Here is a table of points, one per row:
tensor([-19, -7, -59, 59, -67, 46, 62, 1, -45, 81, -22, -25, -21, 61, 67, 6, 36, -24,
        -17, -16, 12, -20, 33, -10, 5, 20, -11, 27, -33, 19, -75, -91])
tensor([12, -97, -42, 37, -20, 7, 31, -25, 23, 11, 73, -47, -19, 34, -2, 57, 7, 32,
        33, 40, 47, 39, 54, -16, -47, 5, -60, -40, -81, 27, -50, -3])
tensor([16, 2, 23, -6, -47, -39, -38, -71, -32, -26, -22, -57, 40, -17, -34, -13, 58, 37,
        -26, -78, 38, -33, -23, -66, -63, 8, -9, 13, 31, 39, -12, 60])
tensor([-54, 15, 54, -46, -42, 18, -43, 86, 2, 59, 8, 127, 110, 8, -7, 24, 4, 12,
        18, -7, -36, 60, 23, -55, -12, 14, 8, -41, 20, 3, 16, 8])
tensor([-6, -4, 2, -24, 85, 18, -17, -40, 12, -7, 50, 36, -31, 27, -7, -88, -12, -35,
        -21, -6, -31, -25, -6, 69, 34, -1, -11, -31, 40, -13, 10, -17])
tensor([-4, 11, 68, -14, -15, 60, 1, -23, 3, -27, 10, -4, -13, -49, 32, 97, -25, -3,
        -25, 22, -42, 54, -31, -5, 57, 4, 30, 34, -22, -27, 17, 6])
tensor([71, -31, -5, 18, 37, 23, -22, -65, 15, 48, 63, 28, -25, 89, 12, 18, 31, 27,
        -11, 43, 33, 18, 63, -12, -19, 25, 24, -2, 15, -29, -37, 0])
tensor([-36, -68, 20, -16, -35, -6, -5, 86, -88, -30, 9, -38, 35, 5, -61, -57, 98, 0,
        42, -81, 59, 2, -18, 8, -31, -33, 46, -37, 24, -76, -11, 31])
tensor([73, -11, 14, -9, -39, -6, -23, 43, 127, -127, 49, -8, 58, 10, -10,
        -26, -59, -7, 21, 50, 1, -18, 18, 37, 40, 42, -34, -12, 46, -37,
        7, 28])
tensor([4, 54, -51, -21, 16, -52, -24, 75, -63, -6, -5, -15, 39, -42, 3, 83, 119, -26,
        20, -75, -78, 27, 0, 18, 8, -65, 60, 5, -47, -35, 23, 55])
tensor([-41, 19, -45, 6, 47, -77, -45, 11, -37, -33, -16, 2, 32, -32, -15, 51, 16, -74,
        -74, 24, -29, -22, -45, -92, 2, -47, 33, 39, -1, 108, 39, 54])
tensor([-18, 33, -33, -62, 85, 6, 43, -3, 54, -94, -47, 17, -52, -66, 10, 21, 14, -3,
        -46, -45, -53, -3, -27, -62, -33, -53, 41, -3, -43, 27, 24, -24])
tensor([5, -4, 11, -17, 50, -3, 18, -47, -5, -3, 7, 67, -33, 35, -23, -80, -15, -29,
        66, -2, -37, -34, 14, 1, 33, 11, -10, 8, 68, -6, 5, 12])
tensor([-14, 1, 78, -62, -23, -55, 1, 9, -21, 8, 12, 14, 2, 16, -20, 50, -44, -37,
        -58, -5, -20, 76, 3, 17, 41, -14, -7, 81, -48, -12, 36, 32])
tensor([10, 24, 26, -33, 28, 17, 9, 9, 77, -91, -27, -39, -33, 33, 24, 71, 38, -24,
        30, -20, -17, 13, 11, -11, 107, -25, 17, -2, 5, -24, 13, -35])
tensor([-3, 19, 6, -32, 72, 16, 21, -8, 20, -15, 14, -37, -32, 52, 1, 4, 10, -48,
        -1, 28, -2, -94, 25, 68, 60, -9, 19, -27, 58, 10, 8, 0])
tensor([54, -58, -52, 31, 52, -20, 14, -5, 77, -22, 19, -10, 3, -25, -34, 54, -30, 41,
        36, 23, 67, 28, -3, -13, -57, 57, -37, -51, -30, -8, -19, -2])
tensor([25, -38, 60, -9, 12, -74, -22, 0, -50, 17, 2, 32, -35, -31, -25, -82, -48, -27,
        35, 60, -55, -22, 7, 23, 34, 64, 45, -75, 52, 25, -60, -29])
tensor([41, -12, 41, 6, -74, -8, -24, -13, -20, 85, -3, 33, -62, -45, -40, -40, 46, -7,
        3, 0, -4, -30, -5, 29, 84, 7, 1, -42, 14, -18, 8, 17])
tensor([-33, 17, -4, 17, 44, 30, -32, -32, 36, -48, -1, -32, 0, 7, 16, 60, -19, -30,
        -5, -30, -2, -98, 41, 43, 108, 11, 26, 1, 1, 20, 2, 20])
tensor([-54, 42, -25, 34, 70, -2, 42, -35, 9, -14, -16, 62, -30, -34, 3, -59, 10, -38,
        -21, 25, -8, -69, 8, 18, -23, -67, 10, -23, -28, 10, -16, -64])
tensor([-19, 8, -47, -1, -1, 79, -19, 28, -51, -39, -22, 31, -31, 42, 97, 15, -19, -14,
        7, 6, 65, 24, 79, 17, 9, -17, -27, 39, 17, -22, -72, -39])
tensor([-26, 6, 0, 38, -27, 21, 90, 53, 17, -2, -27, -58, 12, -9, -40, -55, 4, 64,
        -91, 3, -20, -1, 25, -34, -20, 48, 12, 105, -61, 66, 4, -44])
tensor([-12, -4, -8, 29, 27, 38, 18, 25, 27, 15, -40, -22, 53, 10, 28, 13, -25, -9,
        -68, -19, 25, 41, 21, 5, 67, -25, 12, 125, -23, -6, -64, -59])
tensor([61, -59, -85, 39, 11, -18, 35, -26, -41, 4, 79, -33, -16, 3, -37, 75, -40, 38,
        42, 25, 62, 7, 28, -7, -30, 29, -55, -26, -36, -14, 1, -23])
tensor([23, -74, -54, 59, -24, 52, 31, -13, -21, 30, 54, -11, -76, 63, -8, 49, -24, 14,
        -26, -7, 60, 30, 65, -71, -37, 20, 2, -34, -57, 19, -16, -39])
tensor([4, -10, 45, -44, -47, -7, -31, -30, 7, 26, -30, 25, -38, -6, 25, 2, -34, 0,
        13, 14, -33, 6, 17, -1, -14, -20, -1, 1, 66, -44, 35, 3])
tensor([23, -6, 56, -38, -16, -4, 52, 22, -16, 1, -33, -20, 15, -24, 0, 3, -7, 41,
        -51, 12, 23, 6, -57, -25, 63, 7, -19, 106, -36, 87, 44, -48])
tensor([-51, 63, 20, -17, -9, -10, -13, -18, -10, 11, -42, -48, -52, -38, -70, 37, -38, -38,
        43, 54, -55, 116, -19, -39, 8, -49, 31, -15, -7, -20, 56, 37])
tensor([26, -15, -51, -17, 44, -22, -19, -16, -1, -25, -42, 61, 12, 8, 5, -14, -10, 45,
        25, 34, 0, -65, -42, 80, -59, 21, -40, 33, 23, -67, 29, 25])
tensor([-35, 84, -29, -91, -18, -35, -29, 5, -5, 82, -28, -5, -30, -26, -4, -20, -44, -49,
        36, 28, -24, 78, -49, -54, 10, -47, 42, -33, -14, -8, 43, 66])
tensor([-49, -1, 22, 1, 46, 0, 5, 42, 18, 104, 34, 17, -20, -50, 6, -26, -32, 56,
        12, 1, 4, -64, -13, 33, -32, -17, -27, 5, 121, -63, 10, 52])
tensor([29, 49, 9, -47, -43, -11, 25, 81, 4, 6, -2, -97, 98, 6, 15,
        -40, 11, 81, -68, -74, -13, -25, -33, -64, -122, 80, -97, 3, -6, 89,
        13, -33])
tensor([-48, -41, -8, 46, 7, 88, 4, -14, 15, 6, 28, -11, 13, 29, 112, 28, -32, -4,
        11, -4, 6, 17, 14, 8, 34, -21, 14, 100, 17, 20, -39, -49])
tensor([25, -15, -17, -49, -45, 29, -23, 45, -83, -31, 15, -71, 20, -56, -5,
        -32, 127, 71, -36, -104, -2, -34, -25, -10, -25, -2, -49, 11, -6, 61,
        34, -7])
tensor([59, -41, 3, -4, 22, -5, -18, -1, 78, -33, 71, 23, -17, 42, 5, -20, -31, -1,
        34, -4, 18, 32, 82, -1, -13, 66, -24, -16, -10, 13, -8, 45])
tensor([-75, 57, 2, -35, -11, -23, -26, -81, 21, -2, -42, 1, 46, -31, -41, 99, 28, -52,
        48, -8, -54, 77, -46, -4, -12, -14, 48, -47, -45, -22, 21, -2])
tensor([-11, 20, 28, 62, -56, 87, 99, -13, -6, 6, 3, -62, 2, 2, 97, -32, 26, -17,
        -61, 35, -9, -12, -27, -30, -20, 4, -12, 65, -61, 11, -55, -60])
tensor([-8, -18, -47, 94, -13, 34, 49, -27, -37, 12, 29, -60, -25, 100, 60, -22, 4, 28,
        -25, 14, 43, 90, 50, -74, 3, -10, 8, -35, -9, 30, -50, -36])
tensor([-13, -27, 7, 12, 32, 27, -37, -20, -4, -2, 54, 10, -6, 88, 71, 8, -18, 46,
        17, 20, 31, -7, 119, 2, 2, -19, -31, -6, -17, -11, -56, 0])
tensor([-50, 33, -1, 1, 48, 13, 47, -22, 23, -44, -37, 63, -30, 5, 18,
        15, -12, -22, -27, 7, -39, -103, -9, 47, -44, -49, 62, -20, -83, 65,
        28, -20])
tensor([56, 12, 40, 11, -20, -17, -19, 95, 4, 26, -42, -8, 84, 0, -63, 22, 23, 57,
        -73, -55, -57, 8, -27, -36, -14, 36, -96, 2, 16, 75, -1, 24])
tensor([58, -6, 39, 40, 29, 52, 98, 47, 1, 48, -77, -19, 127, -23, 66, -1, -23, -3,
        -20, -51, -5, 10, -15, -9, 58, 3, -16, -14, -38, 5, 41, -39])
Along one direction, these points spread out more than along any other. Take the direction at right angles to it along which they spread out most. Then take the direction at right angles to both along which they spread out most. Go by this last direction. How far along it is each point below, from 0 to 99? The average is 50, and the first point in the table lies past the average. One standard deviation of the points above along it is 16.
tensor([23, -7, -55, 39, 54, -25, -87, 15, 71, -45, 13, 38, -9, -23, -13, -33, -39, 41,
        24, -12, 45, -23, -60, 18, -62, 57, -31, 10, 7, -50, 17, -21]) : 29
tensor([-17, -14, 61, -6, -79, -66, 2, -67, -7, -21, 19, 64, 16, -44, -10, -37, 42, -14,
        -9, -21, 10, 44, -44, -50, 68, 39, -20, -45, 30, -24, 21, 32]) : 36
tensor([-47, 44, -5, -39, -24, -41, -66, 4, -42, 80, -36, -79, -37, -18, -33, -27, -13, -48,
        47, 11, -48, -16, -32, 26, 0, -38, 71, -25, -36, -56, 65, 41]) : 50
tensor([-26, 2, -35, 61, -30, -14, 31, -33, 11, -9, -9, 59, 0, -10, -48, -64, -41, -21,
        17, 23, 38, -23, 6, 18, -52, -46, 30, -25, 28, -26, -25, -6]) : 45
tensor([-30, 13, -61, 48, 35, 13, 36, -25, 16, 20, -22, 77, -21, -9, -31, -93, -33, -23,
        7, 21, 26, -23, -9, 21, -22, -49, 44, -40, 4, 27, -33, -1]) : 53
tensor([-1, 34, 78, -37, -52, -3, -42, -28, -52, 87, -14, -3, -39, -8, -7, 5, 7, 12,
        27, 0, -8, 11, 23, 4, 38, -5, -9, -7, 11, -24, 23, 8]) : 44
tensor([7, 11, 4, 6, 15, -3, -43, -34, -10, 10, -32, 8, 14, -48, 43, -39, 19, -22,
        -26, 84, -1, 51, 49, 65, -41, 30, -2, 10, 110, 14, 77, 20]) : 42
tensor([28, -51, -63, 0, 61, -22, -10, -4, -2, -15, 2, 11, -18, -13, -20, 45, -14, 17,
        17, 32, 52, -38, -44, 58, -58, 89, -66, 2, -43, -48, -17, 53]) : 29
tensor([-42, -64, -35, 13, -94, -52, 1, -32, 7, -15, -22, 2, -33, 15, -30, -42, -50, 51,
        23, 32, 23, 14, -58, 50, -15, -60, 15, -52, 48, 3, -48, 26]) : 36
tensor([28, 33, 101, 40, -34, -19, -25, 107, -55, -1, -20, 23, -2, -1, -38, 37, 105, -21,
        56, -84, 22, 23, -42, -7, 19, -21, -23, 3, 19, 42, 9, 16]) : 38
tensor([127, 31, 7, -15, 9, -36, 28, -14, 17, 2, 120, 35, 15, 22, -33, 22, -19, 36,
        11, 17, 7, -35, -11, 87, -13, 69, 21, 9, 34, -52, -38, 3]) : 26
tensor([-40, 48, 2, -50, -45, -2, -67, -34, 2, -8, -40, -81, 0, -33, -26, -21, -60, -70,
        51, 50, -49, -47, -39, -29, 11, -51, 61, -27, -6, -56, 23, 54]) : 54
